Turns, then the turns between two rows, first turn first; the first pair answered
turn S:
9 -8 -34 11 -40 5 -8 -8 -7 3 12 -17 -24 => 17 5 -12 3 -15 -19 -5 -12 -3 28 13 -34 -31
11 -6 8 -22 -7 -8 -13 5 27 -25 1 9 -17 => 11 -4 13 -22 0 -11 -16 7 26 -22 3 7 -16
-11 -5 5 12 14 20 3 7 -6 2 4 14 11 => -8 -22 -13 6 -5 16 7 4 -5 3 -2 12 8
-18 34 11 18 12 7 -5 -10 -14 4 13 2 1 => -14 11 -18 18 -19 16 -4 -8 -14 -8 3 12 3
turn Z:
-4 6 27 -18 14 -12 -2 6 26 1 19 9 -1 => 9 -24 -10 -25 -15 -24 9 -5 21 14 0 1 -6
-8 -18 -13 11 -9 27 10 -6 -27 -1 -11 6 5 => -13 2 2 12 2 33 4 1 -28 -11 -2 12 7
-20 -3 36 5 34 33 34 9 -36 36 18 14 24 => -8 -41 -12 4 1 20 44 -6 -40 51 -8 -1 19
turn Y:
-38 13 4 -2 -7 10 8 0 10 3 16 -12 -19 => -36 15 6 -2 -3 6 9 -4 7 7 15 -16 -17
15 -5 0 -13 -4 -34 -7 -8 29 -3 -7 -20 -16 => 11 -3 2 -15 -6 -25 -10 -2 33 -19 2 -7 -13
4 24 -18 10 -10 11 4 -19 -39 23 -9 -23 -2 => 6 21 -33 8 -29 12 -4 -17 -28 5 -8 -16 -6
24 23 -7 -1 4 -20 17 -19 -14 25 -38 -24 -25 => 28 19 -26 -3 -25 -18 4 -15 3 -1 -37 -17 -31
Pairs:
(two turns a pair)
-16 47 1 16 3 7 -11 -1 -18 -12 0 -8 -1 => -20 32 -14 14 -16 15 -9 6 -19 -23 0 6 6 : S Y
18 15 5 -10 12 -27 2 -8 18 13 -9 -31 -17 => 17 30 4 -6 4 -20 -12 -3 28 -11 5 -23 -20 : Y Z
10 -3 6 -6 7 -13 8 3 9 5 -4 -2 -3 => 6 7 14 2 14 -6 7 3 0 7 -1 0 -1 : S Y
-5 2 19 -3 16 2 3 3 8 7 0 -5 8 => 4 -17 -12 -4 -15 -1 0 -2 13 0 -11 -4 4 : Z Y
-3 8 39 -3 39 -10 4 2 3 9 -6 -2 7 => 13 -36 -20 -8 -15 -19 3 -9 9 4 -25 -8 -2 : Z Y
-2 26 -61 29 -38 22 -13 -14 -26 -19 -9 2 -9 => 18 16 -59 11 -43 0 -25 -13 8 -30 -10 -5 -28 : S Y
-28 29 -4 6 -15 23 -6 -5 -37 -13 8 -1 3 => -17 8 -21 0 -38 19 -8 -5 -24 -25 3 3 2 : S Y
-4 5 -12 9 5 -6 3 -10 -24 18 -8 -16 1 => -11 31 8 8 12 2 -9 3 -11 -7 10 -3 -2 : Y Z
-17 -1 33 -1 23 18 -2 8 29 -8 18 9 4 => -11 -34 -16 3 -23 27 2 1 21 -18 4 12 6 : S Z
5 19 14 -1 18 -12 -12 4 29 -17 9 -9 -13 => -6 21 22 9 26 6 -5 11 11 -14 15 4 -2 : S Y
10 -10 -14 10 -1 -28 0 -28 -19 27 13 -26 4 => -8 32 4 12 2 -12 -27 -13 -5 -18 35 -8 1 : Y Z
-16 3 12 4 -18 33 2 14 -21 -13 13 31 18 => -8 -2 12 8 4 14 23 -5 -40 31 -2 6 22 : Y Y
0 -38 7 15 2 -10 15 10 -12 26 -19 15 -23 => 2 -31 7 11 6 -18 12 6 -10 33 -20 3 -28 : S Y
18 -7 13 -20 27 -39 23 -4 19 24 8 -12 -3 => 3 25 34 -9 37 -23 12 3 17 6 23 3 0 : Y S
-5 -15 30 9 19 15 13 6 -4 15 -2 14 9 => 10 -33 -4 4 -7 -5 15 -9 -6 23 -16 -7 1 : Y Y
-11 -28 -2 11 -1 30 11 5 -15 3 -3 27 28 => 8 -46 -21 1 -17 13 7 2 0 3 -15 17 17 : S Y
5 5 4 -24 -4 -10 -17 15 32 -25 15 -22 -24 => -2 18 32 -18 23 -5 -7 16 19 -8 21 -19 -16 : Y Y
0 11 44 -37 40 13 11 25 18 -4 19 34 17 => -10 -8 33 -23 26 30 23 22 -1 3 12 49 30 : S Y
-10 -9 -10 4 7 13 1 1 -20 22 -10 11 26 => -17 1 -4 8 12 17 -1 2 -24 17 -6 10 30 : Z Z
22 -12 -6 -2 -26 -13 7 -37 -1 -8 -5 -33 -20 => 9 14 24 0 -15 7 -7 -18 15 -48 19 -8 -16 : Y Z
8 -25 -34 4 -23 -4 0 -12 -7 0 -16 -8 3 => -12 8 -6 8 -14 19 -17 8 3 -35 11 18 8 : Y Z
0 1 29 5 24 -9 5 12 2 21 9 14 2 => -8 -3 17 15 15 8 11 9 -15 21 1 19 10 : S Y
4 -3 -4 -18 -5 -5 -10 -10 31 -19 8 -4 -2 => -2 6 21 -15 22 -1 -4 -6 24 -9 12 1 7 : Y Y
-12 -4 -10 12 -8 21 -8 22 -11 -17 1 23 10 => -14 2 7 12 17 15 5 15 -29 19 -1 9 13 : Y Y
11 4 18 -12 19 -16 -6 0 36 -13 4 3 -11 => -5 13 30 0 34 -7 0 4 18 -7 8 11 2 : S Y
15 -39 8 -9 11 2 17 3 6 20 -9 -11 2 => 16 -46 -8 -10 -10 7 4 8 19 -7 -8 -4 -1 : Y Y
-1 -8 -26 28 -11 2 -1 -23 -37 35 -14 -16 -1 => 9 -5 -36 23 -21 -12 -8 -25 -26 30 -17 -24 -10 : S Y
-14 -17 -16 7 -15 12 13 -1 -29 29 8 -15 3 => -4 -15 -9 -4 -7 -10 6 -7 -16 35 6 -33 -11 : Y S
10 14 16 -6 2 21 -20 16 6 -48 40 10 -2 => 25 -22 -40 -7 -39 9 -9 -6 -1 -32 13 -8 -9 : Z Z
9 -11 -8 1 7 -20 10 -4 -2 28 -16 -16 -2 => 5 -13 -18 -3 -23 -3 -11 8 20 -16 -5 1 -5 : Y Y
1 29 41 5 52 -4 12 11 -11 14 -1 -8 1 => -14 20 18 24 31 28 21 13 -37 5 -11 14 20 : S Y
-13 28 13 28 25 -1 22 -20 -46 44 -2 -14 5 => 5 2 -52 18 -45 -16 4 -27 -21 12 -19 -20 -13 : Y Y
0 22 -9 -4 7 -25 2 -18 -4 24 -3 -33 -11 => -1 20 -29 -6 -25 -16 -20 -3 20 -20 6 -13 -17 : Y Y
6 26 27 -28 3 -18 -21 -7 26 3 11 -34 -28 => -17 46 41 -12 18 11 -13 -4 1 4 18 -15 -9 : S Y
7 59 -42 2 -49 7 -46 0 11 -43 1 -11 -31 => -19 88 33 11 21 27 -34 15 -12 -19 23 7 -6 : Y Y
0 -23 -3 -16 -5 -2 7 -8 -3 22 -2 -12 5 => -3 -26 -7 -18 -23 6 -6 1 10 -5 6 5 5 : Y Y
6 27 -33 2 -21 -7 -5 0 -7 -8 5 -30 -3 => -4 41 -11 7 -8 12 -10 14 -3 -26 19 -9 2 : Y Y
-10 20 5 8 -3 14 -25 9 -31 -37 2 11 14 => -4 20 12 10 15 -3 -7 -5 -50 2 -10 -9 18 : Y Y
-29 7 -9 10 45 27 22 -19 -45 33 3 -11 21 => -7 -17 -70 5 -15 7 7 -31 -25 10 -12 -28 2 : Y Y
-21 -2 1 7 -22 37 6 3 10 -32 7 5 12 => -26 4 24 10 15 32 24 -3 -11 7 2 -10 18 : Y Y
-3 -2 19 5 10 40 -7 5 0 -6 1 29 10 => 9 -24 -7 5 2 24 7 -14 -13 28 -23 7 11 : Y Z
-6 18 26 7 4 7 -23 24 13 -41 24 8 -2 => -1 17 37 13 37 -17 0 2 -17 19 8 -25 5 : Y Y
-8 -13 -23 0 -20 6 3 -3 14 -17 -6 6 -11 => 0 -9 -13 -7 -7 -9 -2 -1 26 -15 -5 -4 -21 : S Y
18 -30 -23 -10 -22 -30 -6 -13 22 -6 -11 -11 -11 => 18 1 8 -14 7 -44 -12 -13 24 4 -2 -25 -16 : S Y
